One turn or mirror swaps these rows in pairs. Which row does each one swap with?
paf: .01 -.14 -.08 -.01 -.05 -.01 -.01 -.02 -.21 -.10 .02 -.24 -.05 .02 -.17 .06 -.13
sopob: .21 -.31 -.19 .01 -.04 -.06 -.23 .03 -.14 .22 -.14 .19 -.06 -.04 .01 -.05 -.03
mumop: -.01 -.19 .05 .06 -.18 .18 -.02 .02 -.01 .08 -.11 -.20 -.01 -.12 -.06 .11 -.06
bokor: -.13 -.39 -.13 .00 -.02 -.19 -.13 -.14 .07 .11 -.16 .00 -.02 -.02 -.06 .13 -.11
rizur: -.16 -.05 -.08 .03 .05 .06 -.12 .05 -.10 .04 -.20 -.05 .09 -.16 .12 .12 -.06
Nize: .11 -.14 -.06 .01 -.07 -.03 -.01 -.03 -.21 .26 -.01 .20 .17 .08 -.26 -.02 -.06
Gizi: .11 -.13 .01 .10 -.25 .02 .05 .11 -.05 .12 -.07 -.19 -.04 .06 -.07 -.03 -.11
voma: -.11 -.20 -.09 -.20 .00 -.10 .17 -.01 -.06 .17 -.21 -.05 -.08 -.17 -.11 .04 .02
zuz: -.05 -.28 -.17 .05 -.30 .02 -.18 -.06 -.14 -.16 -.02 -.02 .03 -.06 -.04 .04 .01
Mufar: -.17 -.31 -.15 -.15 -.11 -.06 -.17 .05 -.10 .26 -.25 .10 .11 .12 -.20 -.09 .11
kudi: -.33 -.30 -.15 -.14 .03 .00 -.11 -.03 -.19 .01 -.02 .04 .01 .00 -.14 .06 -.02
Guk: -.07 -.03 -.19 -.16 -.13 -.24 -.01 .03 -.25 .04 -.16 .02 .07 -.14 .07 .11 -.02
bulo: -.06 -.44 -.06 -.06 .05 -.15 -.16 .00 -.01 .03 -.10 -.05 .09 -.12 .09 .00 -.06
Fipad: -.02 -.10 -.12 -.16 -.07 .03 -.08 .04 -.19 .20 .01 .21 .18 -.04 -.28 -.06 -.14
tode: .01 .01 -.29 -.03 -.08 -.05 -.09 .04 -.02 .10 -.30 .02 .12 -.05 .08 -.11 .13
lel: -.05 -.07 -.20 -.01 -.07 .14 -.09 .00 -.17 .22 .01 .22 .13 .09 -.25 -.06 -.05
zel: -.08 -.26 -.28 .04 -.05 -.09 .13 -.07 .00 .00 -.18 .03 .30 -.05 -.02 .08 -.01
Kidom: .03 -.10 -.23 .15 -.05 .05 .02 -.19 -.20 .06 .01 -.06 .04 -.12 -.06 .04 .16
dar: .04 .01 -.28 -.05 -.08 -.07 -.11 .15 .01 .12 -.23 .09 .10 -.07 .01 -.09 .17
som: .14 -.36 -.11 -.13 -.04 -.16 -.10 -.08 -.11 .32 -.10 -.07 .07 .05 -.06 -.09 .13
zit: -.07 -.23 -.19 .02 -.08 .13 -.16 -.26 -.13 -.03 -.03 -.12 .14 -.09 -.08 .08 -.06
sazan: -.12 -.28 -.22 -.17 -.05 -.08 -.05 -.03 -.11 .22 -.16 .10 .07 .19 -.18 -.18 .07
Ziro: -.14 -.07 -.22 -.08 .02 -.22 -.09 -.08 -.31 .06 -.13 -.13 .08 -.20 -.10 .00 -.05
losu: -.11 -.31 -.21 -.12 -.15 -.05 -.12 .03 -.02 .16 -.37 .01 .01 .10 -.23 -.15 .03
Rak: .21 -.14 -.34 .05 -.05 -.16 .00 .05 -.26 .11 -.22 -.14 .06 -.01 -.05 -.09 -.08
gog: .01 -.47 .03 .01 -.07 .08 .05 .05 -.29 .12 -.23 .03 -.02 -.11 -.07 .04 -.01
Sozus: -.15 -.35 -.24 -.11 -.08 -.10 -.10 .07 -.05 .20 -.30 .05 -.02 .06 -.19 -.15 .06
Zedim: -.02 -.17 -.14 -.04 -.04 .09 .00 .03 -.27 .08 .05 .20 .16 -.09 -.28 .10 -.04
nusam: -.04 -.12 -.02 .06 -.23 .19 -.06 .17 -.02 .19 -.17 -.10 .00 .05 .00 -.05 -.09
Zede: .09 -.25 -.10 -.02 -.10 -.19 -.05 -.08 -.06 .20 -.12 -.24 -.03 -.17 .09 .09 -.01
zofi: .02 -.20 -.22 -.12 -.02 .11 -.05 .04 -.11 .17 .07 .18 .23 .01 -.28 -.05 -.04
gopos: .05 .03 -.31 .02 -.05 .01 -.10 .12 .03 .07 -.25 -.03 -.01 -.04 .04 -.11 .04
Fum: .00 -.10 -.05 .00 -.19 .16 -.04 .15 -.02 .21 -.21 -.26 .03 -.09 -.13 -.01 -.09
pedub: .03 -.01 -.22 .07 -.04 -.04 -.02 .15 .01 .20 -.31 -.07 .05 -.02 .08 -.12 .01
geto: -.03 -.17 -.02 .04 -.06 -.05 -.19 .01 -.26 .21 -.18 .13 -.05 -.30 -.18 .11 .00
putub: .07 -.35 -.28 -.10 -.03 -.23 -.02 -.11 -.32 .10 -.09 .06 .13 -.07 -.11 .05 -.11
Mip: .08 -.14 -.07 .12 -.19 .11 .07 .05 -.03 .15 -.16 -.19 -.03 .06 -.02 .05 -.17
Sodop: .01 -.17 -.25 .05 -.32 -.10 -.18 -.05 -.29 .20 -.18 -.17 .02 .03 -.07 -.05 .08
bagut: -.02 -.13 -.03 .07 -.24 .09 -.08 .14 .07 .14 -.07 -.21 .08 -.04 -.07 -.03 -.15
raf: -.07 -.27 -.05 -.05 .00 .02 -.06 .22 -.30 .17 -.05 .00 -.01 -.26 -.07 .12 -.05
rek: .08 -.23 .10 .02 .08 -.06 -.11 .03 -.20 .18 -.03 .04 .23 -.07 -.09 .18 -.01
dem: .03 -.15 -.11 -.09 -.07 .00 .04 -.03 -.24 .28 .06 .21 .13 .10 -.19 .06 .01

Swapped with zit: raf
Swapped with paf: rek
Swapped with Mip: dem
Swapped with Ziro: bulo
Swapped with Sodop: sopob
Swapped with Zede: putub

One turn or mirror swaps these rows in pairs. Which row does each one swap with?
sut: .08 -.22 .07 -.14 .00 .17 .00 .08 -.07 -.14 -.13 .21 .10 -.12 .04 .03
Gupi: -.01 .04 -.14 .07 .09 -.09 .10 .09 .14 .01 -.04 .04 .11 -.12 -.03 -.20
sesaz: .03 -.11 -.11 .21 .12 -.21 .01 -.04 -.01 -.02 .12 -.12 .07 -.18 .03 -.18
nim: .10 -.02 -.09 .01 -.04 .01 -.05 -.06 .06 -.04 .01 .23 .08 -.14 .33 -.16
Tasil: .18 -.05 .02 -.12 .05 -.15 .02 -.03 -.20 -.16 -.02 -.09 -.07 .02 -.15 .04
zokek: -.03 -.11 -.03 .02 .09 -.04 -.09 .14 -.15 -.05 -.05 .04 -.04 -.22 .28 -.28
sopi: -.02 -.26 -.08 .17 .07 .02 -.01 -.04 -.18 .00 .11 -.10 -.05 -.19 .16 -.12
nili: .03 -.34 .01 .08 .11 -.08 -.14 -.03 -.03 -.33 -.09 .11 .13 -.09 -.01 -.14
kez: .13 .14 -.09 .00 -.02 .15 -.03 -.02 -.20 .01 -.07 .02 -.05 .07 -.01 -.11
pubu: .25 -.05 -.14 -.07 .15 -.13 -.01 .11 -.07 -.13 -.24 .07 -.02 -.04 -.01 .05
nukek: .25 -.06 .11 -.19 .08 -.05 -.14 -.08 .03 -.10 .10 .14 -.04 .05 .11 -.21
favi: -.02 -.34 .03 .07 .09 -.05 -.11 -.06 .02 -.30 -.04 .14 .13 -.12 .03 -.19
Gipaf: .04 -.28 -.03 -.04 .00 -.09 -.09 -.08 .05 -.32 -.11 .18 .14 -.04 .00 -.14
lok: .04 -.14 -.09 .27 .10 -.13 -.02 -.07 -.06 -.01 .15 -.15 .01 -.16 .04 -.12
vob: .29 -.13 .00 -.12 .01 .12 -.09 .17 .03 -.20 -.07 .04 .12 -.09 .02 -.02
Vor: .12 -.11 .01 .16 .26 -.03 -.10 .10 -.14 -.24 .06 .01 -.14 -.07 .27 -.03
bapef: .14 -.09 -.19 .18 .16 -.12 -.04 .10 -.07 -.05 -.25 .05 .07 -.12 .15 .01
Gazi: .01 .10 .05 -.01 -.01 .05 -.03 -.19 -.21 -.05 .09 .01 .00 .05 .00 .10
zal: .06 -.16 -.07 .27 .09 -.13 -.02 -.05 -.10 -.07 .18 -.14 .03 -.13 .11 -.16
Bufet: .02 -.23 .12 -.09 .12 .06 -.03 -.09 .07 -.21 .02 .20 .11 .00 .08 .09
nafo: .02 -.19 -.07 .24 .11 .08 -.03 -.02 -.26 -.01 .06 -.06 -.03 -.15 .14 -.09
vuzed: .07 .15 -.01 -.05 .03 .05 .14 .11 .00 .01 -.09 .08 .03 .00 -.10 -.11
per: .02 .01 .02 -.09 -.05 -.03 -.03 -.21 -.18 -.07 .09 .03 -.06 .02 -.01 .13
Kevu: .14 -.04 .09 -.05 .03 -.08 .00 -.11 -.22 -.15 .10 -.03 -.04 .05 -.15 .08
vato: .03 .14 -.01 -.06 .03 .03 .11 .12 .02 .04 -.10 .10 .04 .01 -.10 -.10
nir: .16 -.08 -.18 .21 .18 -.12 -.03 .07 -.05 -.05 -.23 .06 .08 -.14 .14 .02
Vud: .14 -.02 -.16 .09 -.05 -.08 -.07 .00 .05 -.12 .06 .30 .16 -.17 .05 -.18
fak: .16 -.09 .00 .13 .21 -.03 -.06 .19 -.15 -.22 .05 .03 -.13 -.06 .27 -.01
marov: -.09 .04 .11 -.18 .04 -.08 -.15 -.03 -.13 -.12 -.09 .15 .10 -.09 .04 .06
Nam: .13 -.19 -.03 .02 .06 .02 .04 -.02 .00 -.14 .10 .24 -.08 -.04 .28 -.24
medop: .24 -.17 .03 -.14 .08 -.05 -.12 .00 .09 -.01 .08 .14 .03 -.02 .12 -.28
Leta: -.12 .07 .13 .05 .15 .00 .00 -.01 -.03 -.20 .19 .18 -.01 -.01 -.07 .01
Padi: .21 -.01 .08 -.14 .08 -.07 -.14 -.04 .06 -.06 .14 .13 -.01 .05 .09 -.27
sozuf: .16 -.02 .04 -.03 .01 -.09 .00 -.09 -.21 -.14 .04 -.07 -.11 .04 -.16 .07
vake: .01 -.10 -.15 .25 .14 .07 -.14 -.03 -.13 .04 -.12 .02 .16 -.13 .03 .01
loso: -.14 .09 .10 .08 .12 -.04 .02 .04 -.01 -.17 .17 .18 .05 -.04 -.04 .04

Swapped with Nam: Bufet
Swapped with Leta: Vor
Swapped with medop: Gipaf
Swapped with zal: Kevu
Swapped with sesaz: Tasil

